Where one turn sends some rows of the set: a few examples, then the rows asked
q84: [ 0.81  0.50  0.74  1.05  0.20  3.14 -0.28 -1.17  0.40 -3.66  0.50 -1.10
  0.95]
q24: [ 1.90 -0.48  2.22  0.23 -1.40  2.55 -0.21  0.92 -0.83 -1.00 -3.60  0.06
 -1.35]
q671: [ 1.54  0.38 -1.78  0.74 -0.82  3.15  0.02  2.13 -2.62 -3.67 -3.74  0.91
  0.35]
q519: [ 2.08 -0.21 -3.08  1.80  1.04  0.60 -0.53 -1.89 -1.46 -3.40 -2.96 -2.69
  1.13]
q870: [ 1.05 -1.70 -0.05  2.31 -1.22 -0.37 -1.90 -0.25 -2.45 -2.84 -1.86  2.75
  0.30]
q505: [ 1.27 -2.49  2.32  3.29 -1.01  2.06 -1.70 -1.33 -1.47 -3.75 -2.55  0.44
 -0.17]
q999: [ 2.87 -0.70  0.37  0.39  1.27 -0.74 -0.81  1.56 -0.76 -1.67 -3.36 -2.18
  0.56]
q950: [ 1.67 -1.47  2.00  2.19  0.25  2.04  0.15 -2.51 -0.16 -3.14 -4.24 -0.08
 -1.64]
q704: [ 2.02 -2.11 -0.26  1.64  0.87  0.07 -1.28 -0.42 -1.32 -4.14 -5.02  1.70
  0.50]
q193: [ 2.48 -0.70 -1.60  2.29  1.60 -1.33 -1.14 -0.68 -2.45 -2.18 -3.97 -1.82
  0.22]
q143: [ 0.73  1.43  0.81  2.74 -2.45  0.60  0.62  0.35 -0.13 -0.17 -1.24 -0.75
  1.07]
q659: [ 0.13 -0.72 -0.60 -1.23 -2.42  3.03 -0.34 -0.06 -0.60 -1.26 -3.92 -0.42
  1.72]
q336: [-0.20 -0.99 -2.21  2.42 -0.34  3.51 -0.97  1.35 -1.69 -3.11  0.07  0.46
  0.24]
q517: [ 1.21  0.68 -2.10  1.21 -1.08  0.32  2.50 -2.47 -1.88 -3.16 -3.50 -0.75
  1.49]
q530: [ 1.20  0.36 -0.69  0.43 -1.63  2.09  0.54  1.79 -1.30 -3.14 -4.99  1.01
 -0.32]
q801: [ 1.01 -1.55 -1.08  1.86  2.77  2.20 -0.18 -1.07  1.16 -1.11 -2.54 -0.74
  1.67]
q595: [ 2.60  0.54 -1.60  4.01  0.47  2.84 -0.76 -1.51 -1.68 -3.02 -2.50 -2.67
  1.39]
q242: [-0.13 -0.40 -1.43  0.90  0.20  3.89 -1.47 -0.10  0.15 -3.04 -0.19 -1.55
 -0.23]
q471: [ 0.12 -2.36  0.03  0.97 -1.76  0.61 -1.64  0.36 -2.28 -1.86 -0.89  2.11
  1.54]
q791: [ 1.83 -0.27  0.50  1.74 -0.83 -0.81 -0.99  0.68 -2.85 -0.13 -1.67  1.08
 -0.46]
q169: [ 2.14  0.62  0.72  0.30 -1.16  0.97  0.54  2.10 -1.35 -0.33 -3.51 -0.01
 -1.02]
q420: [ 0.71  1.54 -1.50  1.02 -1.47  0.72  2.02 -0.36 -3.39 -3.70 -2.21 -1.32
  1.17]
q263: [ 1.07 -1.23 -0.64  1.53 -0.86  0.89 -0.93  0.15 -1.69 -4.87 -4.50  2.98
  0.20]
q241: [ 0.65  2.68  0.25  2.80  0.31  1.84  1.61  0.27 -0.49 -2.11 -4.38 -0.52
 -0.20]
q469: [-1.06 -0.95 -1.15  1.60 -0.32  0.73  0.26  0.09 -0.56 -3.02 -1.32 -2.71
  3.33]
q738: [-0.06 -1.88 -0.10 -0.84 -1.14  1.48 -0.66 -0.55  1.19 -0.51 -1.81  0.04
  0.51]
q351: [ 1.18  0.01  0.47  2.63  0.22 -1.77 -0.83 -1.51  0.21 -1.59 -1.57  0.97
  1.45]
q425: [ 0.18 -2.25  1.65  2.75 -0.36  2.22  1.60 -2.26  0.55 -3.29 -2.46  0.43
 -0.82]
q798: [ 0.03  0.16 -2.45  3.51 -0.15  0.22 -2.33 -0.79 -0.85 -3.60 -2.86  1.17
  2.32]
q72: [ 0.60 -0.93 -1.94 -0.72 -1.69  1.23 -1.02 -0.10  1.25 -1.32 -1.33 -1.25
  0.85]
q330: [-0.76 -0.39 -1.31  1.99 -0.81  1.52  1.91 -0.81 -2.65 -3.09 -0.59 -2.00
  1.77]
q294: [-0.61  0.96  0.88  1.23  0.95  1.06 -0.27 -3.59 -1.28 -2.39 -3.61 -1.90
  1.45]
q372: [ 0.34  0.29 -0.52  2.82 -0.12  2.30 -1.00  1.06  1.93 -4.53 -3.84  0.52
  0.47]
q15: [ 0.78  0.16 -1.17  2.45  1.04  2.29 -1.82  0.75 -3.59 -0.87 -0.55  0.87
  0.19]
q551: [ 1.34  0.43 -0.20  0.84  0.09  1.21  1.99 -0.85 -2.62 -5.31 -2.88  1.40
  1.34]
q547: [ 1.41 -0.17 -1.15  1.61  2.51 -0.45 -1.97 -0.80 -0.77 -1.69 -3.26 -1.82
 -1.27]
q232: [-0.99 -0.14 -1.41  3.69  0.06  2.61 -0.78  0.55 -2.86 -3.04 -0.63 -0.85
 -0.51]
q292: [ 2.12  0.86  0.76  1.17 -0.60 -0.94  0.42  0.28 -4.22 -1.35 -2.27 -0.10
  0.22]
q903: [ 0.43 -0.33  1.22  2.24  1.80  1.80  0.19 -2.65 -1.13 -2.80 -3.34 -2.48
 -1.28]
q971: [ 0.49 -2.73 -0.57  0.73  0.33  1.49  0.46 -2.52  1.36 -1.27 -2.06 -0.73
  1.30]

q547 -> q425
q471 -> q671
q469 -> q595
Now find these:
q420 -> q193
q143 -> q798
q505 -> q659
q263 -> q169
q903 -> q971

Where one turn sends some rows of the set: a few examples, then the rows asked
q838: [-1.25 -0.85 -1.97  0.31  1.84 -3.07  1.61  2.26  1.15 -0.59  0.98 -1.59
  2.84 -0.03 -0.70 -3.36  0.16  0.29 -1.01 -1.18  0.51  0.59  1.62 -0.16
 -1.66 -2.01  0.68  2.35 -2.42]
q31: [-1.58 -0.96 -1.61 -0.16  1.64 -1.97  2.38  1.59  1.89 -0.17  0.77 -2.19
  3.19 -0.84 -0.33 -2.51 -0.76 -0.24  0.47 -1.48  1.21  0.37  0.62  0.36
 -2.67 -0.65  1.11  1.96 -2.09]
q900: [-0.85 -0.98  0.28  1.46 -1.07 -0.70 -3.36  1.96  2.52  3.67  1.70  0.71
  1.09  2.15  3.20 -0.90 -1.33  1.18  1.28 -1.52  1.01  2.88  3.70  0.91
  0.35 -0.77  3.00 -0.49 -1.34]
q363: [-2.07 -0.85 -1.79  1.28 -1.41 -0.85  0.36  3.82  0.42  0.10  0.28 -2.52
  2.13  2.39  3.09 -0.40  0.59  0.72  1.14  1.44 -0.53 -0.20  0.74  2.73
  2.58  0.01 -1.47  1.69 -0.48]
q607: [-1.47 -1.45  0.57  0.37 -2.01 -0.55 -2.93  2.53  2.27  3.71  1.19  0.58
  2.42  1.16  3.07 -1.69 -1.11  1.17  2.60 -1.04  1.21  2.43  4.37  0.26
 -0.31 -0.13  3.18 -0.29 -1.01]
q423: [-0.81 -1.43  0.05  1.30 -1.41 -1.41 -3.56  2.21  1.83  3.44  1.21  0.52
  1.19  2.05  3.16 -0.88 -1.05  1.46  1.12 -1.50  0.78  2.76  4.00  1.02
  0.73 -1.83  3.29 -0.34 -2.03]
q975: [-1.83 -1.01 -1.85 -0.09  1.55 -2.45  2.01  1.97  1.28 -0.64  0.31 -1.67
  3.12 -0.42 -0.61 -2.94 -0.15  0.00 -0.01 -1.14  0.91  0.48  1.38 -0.18
 -2.38 -1.41  1.14  2.35 -2.52]
q549: [-1.43  0.53 -3.03 -0.60  1.78 -0.04 -0.81  4.16  1.14  1.92  0.36 -0.42
  5.53 -1.54  3.04 -2.67 -2.08  1.77 -0.16  1.17 -0.23  0.80  1.15 -0.77
  0.35  1.53  2.54 -0.74 -3.28]
q184: [-1.12 -1.87  0.15  0.69 -2.22 -1.63 -3.39  2.53  1.51  3.42  0.79  0.41
  1.90  1.44  3.02 -1.29 -0.81  1.51  1.54 -1.29  0.70  2.55  4.46  0.81
  0.53 -2.07  3.51 -0.06 -2.02]
q794: [-1.36 -1.91  0.49  0.17 -2.42 -1.22 -3.09  2.71  1.71  3.51  0.79  0.45
  2.52  0.98  3.04 -1.69 -0.90  1.37  2.42 -1.01  0.95  2.37  4.59  0.42
  0.09 -1.19  3.43 -0.01 -1.55]
q424: [ 1.24 -2.79 -0.46  1.39  1.95 -0.68 -3.32  3.07  0.03  2.26 -0.11 -0.54
  2.45  0.61  0.84 -0.78 -1.96 -1.26 -0.11  1.58  3.20  3.06  3.28  1.54
  0.32 -2.27 -1.10  0.07  0.01]
q696: [-2.38 -0.76 -1.71  1.28 -1.31 -0.28  0.73  3.69  0.61  0.05 -0.10 -2.37
  2.21  2.42  2.99  0.03  0.34  0.48  1.71  1.37 -0.14 -0.24  0.39  2.75
  1.96  0.60 -1.23  1.64 -0.42]
q359: [-2.61 -0.85 -1.70  1.10 -1.60 -0.57  0.53  4.00  0.25 -0.21 -0.35 -2.12
  2.50  2.56  2.85 -0.64  0.80  0.73  1.49  1.64 -0.35 -0.25  1.01  2.20
  2.15  0.35 -1.27  1.93 -0.52]
q544: [-0.77 -0.69 -1.64  0.32  2.07 -2.11  2.33  1.55  2.27  0.42  1.87 -2.60
  2.80 -0.94 -0.01 -2.38 -1.00 -0.34  0.09 -1.73  1.06  0.63  0.32  0.86
 -2.22 -0.60  0.62  1.62 -1.61]
q510: [-2.19 -0.87 -1.77  1.21 -1.56 -0.84  0.37  4.10  0.19 -0.02  0.02 -2.29
  2.40  2.54  2.88 -0.69  0.79  0.72  1.21  1.57 -0.49 -0.22  1.05  2.29
  2.43  0.06 -1.44  1.86 -0.51]
q743: [-0.17 -0.51 -1.73  0.77  2.35 -2.79  1.94  1.81  2.23  0.45  2.45 -2.51
  2.46 -0.54 -0.05 -2.64 -0.58 -0.17 -0.83 -1.68  0.72  0.76  0.67  0.87
 -1.53 -1.24  0.12  1.55 -1.56]
q435: [-0.01 -3.39 -0.58  0.62  1.09 -0.40 -3.09  3.07 -0.71  1.47 -2.01 -0.02
  3.00  0.47  0.42 -0.86 -1.68 -1.21  0.73  1.93  3.40  2.75  3.61  0.89
 -0.52 -2.40 -0.16  0.59 -0.75]
q111: [ 1.20 -2.85 -0.27  1.19  1.77 -0.15 -2.83  2.80  0.48  2.59 -0.04 -0.83
  2.66  0.10  1.04 -0.44 -2.37 -1.51  0.65  1.48  3.54  3.04  2.83  1.81
 -0.26 -1.48 -0.91 -0.25  0.37]
q832: [-0.04 -3.45 -0.29  0.33  1.04  0.18 -2.64  2.85 -0.21  1.81 -1.91 -0.43
  3.32 -0.13  0.65 -0.44 -2.17 -1.40  1.59  1.75  3.77  2.62  3.15  1.20
 -0.94 -1.60 -0.01  0.31 -0.40]
q41: [ 0.56 -3.16 -0.16  0.67  1.35  0.36 -2.55  2.61  0.32  2.34 -0.91 -0.83
  3.09 -0.32  0.96 -0.26 -2.55 -1.59  1.49  1.57  3.83  2.76  2.71  1.75
 -0.77 -1.20 -0.41 -0.11  0.10]
q759: [-0.60  0.49 -3.58  0.56  2.41 -1.03 -1.35  3.50  0.97  1.84  0.52 -0.89
  3.92 -0.78  3.26 -1.34 -2.30  1.94 -1.70  0.34 -0.75  1.10  0.38  0.67
  1.36 -0.37  2.80 -1.03 -4.53]
q427: [-0.87  1.07 -3.44  0.76  2.86 -0.09 -1.15  3.38  1.59  1.93  0.72 -0.47
  3.86 -0.40  3.32 -1.44 -2.62  1.73 -1.42  0.41 -0.28  1.27  0.15  0.31
  0.79  0.88  2.59 -1.09 -3.84]
q357: [-1.17 -0.99  0.50  0.98 -1.30 -0.25 -2.97  2.17  2.67  3.81  1.60  0.72
  1.65  1.76  3.20 -1.24 -1.35  1.05  2.01 -1.23  1.34  2.69  3.87  0.51
 -0.19 -0.02  2.92 -0.50 -0.99]
q79: [-0.72 -0.02 -3.47 -0.15  1.61 -1.41 -1.37  4.14  0.45  1.84  0.24 -1.02
  4.85 -1.44  3.20 -1.98 -1.87  2.13 -1.25  0.68 -0.89  0.83  1.04  0.36
  1.40 -0.78  2.92 -0.72 -4.44]
q899: [ 0.68 -3.11 -0.56  1.11  1.50 -0.84 -3.39  3.23 -0.62  1.71 -1.11 -0.13
  2.61  0.79  0.55 -1.01 -1.59 -1.08 -0.10  1.86  3.09  2.93  3.77  1.07
  0.17 -2.68 -0.68  0.40 -0.68]
q740: [-1.16  0.02 -3.16 -0.74  1.37 -1.05 -1.03  4.43  0.58  1.94  0.16 -0.80
  5.62 -1.80  3.06 -2.71 -1.82  1.99 -0.43  1.12 -0.65  0.71  1.53 -0.40
  0.93  0.21  2.85 -0.60 -3.92]
q521: [-2.70 -0.79 -1.75  1.08 -1.45 -0.18  0.63  3.82  0.44 -0.20 -0.36 -2.13
  2.36  2.44  2.94 -0.35  0.48  0.56  1.73  1.52 -0.20 -0.21  0.75  2.33
  1.88  0.63 -1.21  1.84 -0.51]
q637: [-0.42 -0.55 -1.89  0.74  2.24 -3.22  1.55  2.14  1.63 -0.03  2.03 -1.97
  2.49  0.02 -0.40 -3.24 -0.03  0.17 -1.35 -1.37  0.45  0.78  1.35  0.25
 -1.23 -1.93  0.21  2.04 -2.02]
q395: [-1.28  1.08 -3.11  0.13  2.61  0.37 -0.90  3.66  1.70  1.98  0.63 -0.21
  4.58 -0.78  3.19 -2.06 -2.40  1.60 -0.60  0.79 -0.05  1.08  0.52 -0.38
  0.27  1.86  2.37 -1.02 -3.22]
q473: [-2.07 -0.79 -1.71  1.39 -1.37 -0.51  0.65  3.73  0.61  0.15  0.24 -2.56
  2.10  2.37  3.16 -0.03  0.37  0.56  1.37  1.31 -0.31 -0.16  0.50  2.86
  2.37  0.21 -1.37  1.56 -0.39]

q975 -> q31
q510 -> q359
q79 -> q740
Now find these:
q794 -> q607
q424 -> q899

Where one turn sends some rows of the set: a few examples, then the rows asked
q224: [-0.11 -0.74 -0.03 -0.83  0.80  0.24 -0.99 -0.94  0.86  0.28 -0.51  3.18
  0.43  1.94 -3.33  1.16  1.23 -0.94]
q568: [-1.06 -0.54 -1.83 -1.15  2.62  0.00 -0.85  0.04 -0.26  0.42 -0.36  1.70
 -0.16  3.64 -0.72 -2.79 -3.41 -0.88]
q44: [-1.20  0.11 -4.60 -2.46  2.65 -1.22 -1.32 -1.05 -0.34 -1.05 -2.52  0.13
  0.36  1.28 -1.77 -0.64 -0.60  2.26]
q651: [-0.45  0.72  0.80 -2.09  1.46 -1.17 -1.70 -1.22  1.21  0.91 -1.65  0.16
  1.01  3.85  0.27 -0.69 -0.21 -2.00]
q135: [-1.59  1.28 -2.67 -2.74  3.27 -2.49  0.65 -1.63  0.12 -2.26  0.02  0.30
 -0.20  2.23  0.30 -3.68 -0.77 -0.75]
q895: [-0.88 -1.27 -1.98 -1.53  1.33 -3.17  0.44 -1.44  0.67 -0.73  0.40 -0.71
 -1.54  2.11  2.20 -1.14 -1.49 -0.24]
q953: [-2.96 -0.85 -2.72  0.14  2.59  0.22 -0.34 -2.48 -1.57 -1.03 -1.68  1.45
  0.74  1.03  1.89  1.38  2.01 -1.43]
q198: [-1.51  0.29 -0.03  3.16  0.87 -0.84 -0.37 -2.06 -0.14 -1.36 -1.72 -1.34
 -0.63  2.85 -1.74  0.20  0.65 -0.13]
q570: [-1.42 -0.66 -3.38 -2.40  1.38 -0.59 -0.56 -2.10  1.86 -0.58  0.37  1.27
  0.99  1.67  0.00  2.71  0.82 -1.77]
q991: [-1.34  0.52 -2.33 -1.24  0.80 -0.67 -0.66 -2.31 -2.63 -1.14 -4.93 -0.51
 -0.09  2.72 -2.41 -1.08  0.94  0.30]
q822: [-1.04 -0.21  2.18 -2.07  0.41 -0.34 -1.91 -1.61 -0.22 -0.90  0.32  0.73
 -2.03  1.60 -0.83 -0.38 -0.14 -1.32]
q210: [-1.39  0.43 -1.59 -4.28  1.18  0.90  0.83 -0.77 -0.66 -0.73 -1.19  0.05
 -1.60  3.68 -1.30 -1.64 -0.52 -3.43]
q818: [-1.58  2.61 -2.96 -0.45  2.60 -1.88 -1.10 -1.17 -0.45 -0.59 -2.04 -0.08
 -1.75  1.77 -0.93 -1.71 -1.86 -3.48]
q366: [-1.61  0.32 -1.55  0.37  0.59 -1.52 -1.34 -0.87  1.36 -4.15  0.05 -1.35
  1.00  2.38  1.00 -0.70  0.02 -0.33]
q239: [-1.22 -0.26 -3.46  0.05  0.20 -0.92  1.13  0.89  1.08 -2.62 -0.66 -0.08
  0.32  2.32 -2.22 -2.82  1.66  0.79]
q636: [-1.94  0.03 -3.34 -1.35  0.29 -2.23  4.18 -3.03 -1.89 -1.54 -0.32  0.74
 -0.66  2.08 -1.71 -0.60  0.13 -0.97]
q810: [-0.94  0.15  0.47 -3.35  0.72  1.25  2.07 -2.87 -0.04 -1.46 -1.97  0.26
 -1.25  2.22 -1.73  1.79 -0.38  0.18]
q316: [-0.60 -0.30 -1.44 -1.84  1.64 -2.37 -0.11 -2.03 -2.33  0.90 -0.40  0.24
 -1.58  2.49 -4.25 -1.65 -0.04 -1.99]
q776: [-2.38  0.91 -1.29 -1.92  1.57  0.10  2.87 -4.20  0.65 -2.05 -0.34  0.59
 -0.28  2.05  1.28  1.28  0.46 -0.63]
q379: [-1.14  0.50 -3.41 -0.68 -0.82  2.06  0.91 -2.08  0.73 -0.86  0.37  0.78
  1.57  2.02 -0.07 -1.30 -2.52 -1.66]
q230: [-0.37 -2.09 -2.94 -0.63  2.80  0.16  1.05 -1.55  0.99 -1.51  1.02  1.44
 -1.44  1.55 -3.24 -0.54  0.73  1.78]
q837: [-2.72  1.05 -3.31 -2.27  0.76  1.11  0.76  0.07  0.06 -0.96  0.22 -0.64
 -0.51  0.91 -1.83  0.32  1.19  2.19]
q215: [-1.85  0.81 -1.39  1.39  3.04 -2.03  1.40 -1.39 -1.52 -2.43 -3.08 -0.91
 -1.90  0.79 -1.74  0.75 -0.02 -0.58]
q537: [-2.53 -0.11 -1.48 -3.70  2.30  0.44 -0.70 -2.67 -1.97 -1.13 -3.02  1.38
  1.94  2.52  0.13  0.55 -0.30  0.58]
q358: [-2.53  0.80 -1.60 -0.26  0.40  2.30  0.09  0.49 -1.18 -1.05 -0.32 -0.90
  0.92  1.64 -2.41  0.16  0.22 -3.30]
q38: [-0.64 -0.55 -5.09  0.95  1.78  0.56  0.56 -1.21 -0.65 -1.34 -0.97  1.66
  0.33  0.58 -1.61 -1.82  0.24 -3.20]
q573: [-0.57 -0.59 -2.43  1.26 -1.73  0.97 -0.56 -3.57 -1.42 -0.94 -1.95  0.84
 -0.48  2.37 -1.39 -1.78  0.06  1.19]
q394: [-2.55  0.72 -0.73  0.97 -0.66 -0.83  0.22 -3.60 -2.96 -1.63 -0.74  1.95
  1.01  2.36 -2.18 -0.57 -0.30 -1.69]
q83: [ 0.57 -2.32 -1.93 -0.01  2.86 -0.35 -0.12 -2.01  1.09 -2.23 -1.52  1.58
 -0.61  2.02 -0.12 -0.75 -1.96  2.00]
q730: [-1.11  0.59 -0.92 -0.98  1.59 -2.62  2.46 -0.58 -0.75  0.23 -1.14  1.63
 -2.79  0.74 -1.72 -2.43  1.12 -1.03]

q537 -> q991
q358 -> q38
Now find these:
q822 -> q730
q239 -> q570
q837 -> q953
q210 -> q818
q316 -> q135
q224 -> q636
q198 -> q230
q810 -> q215

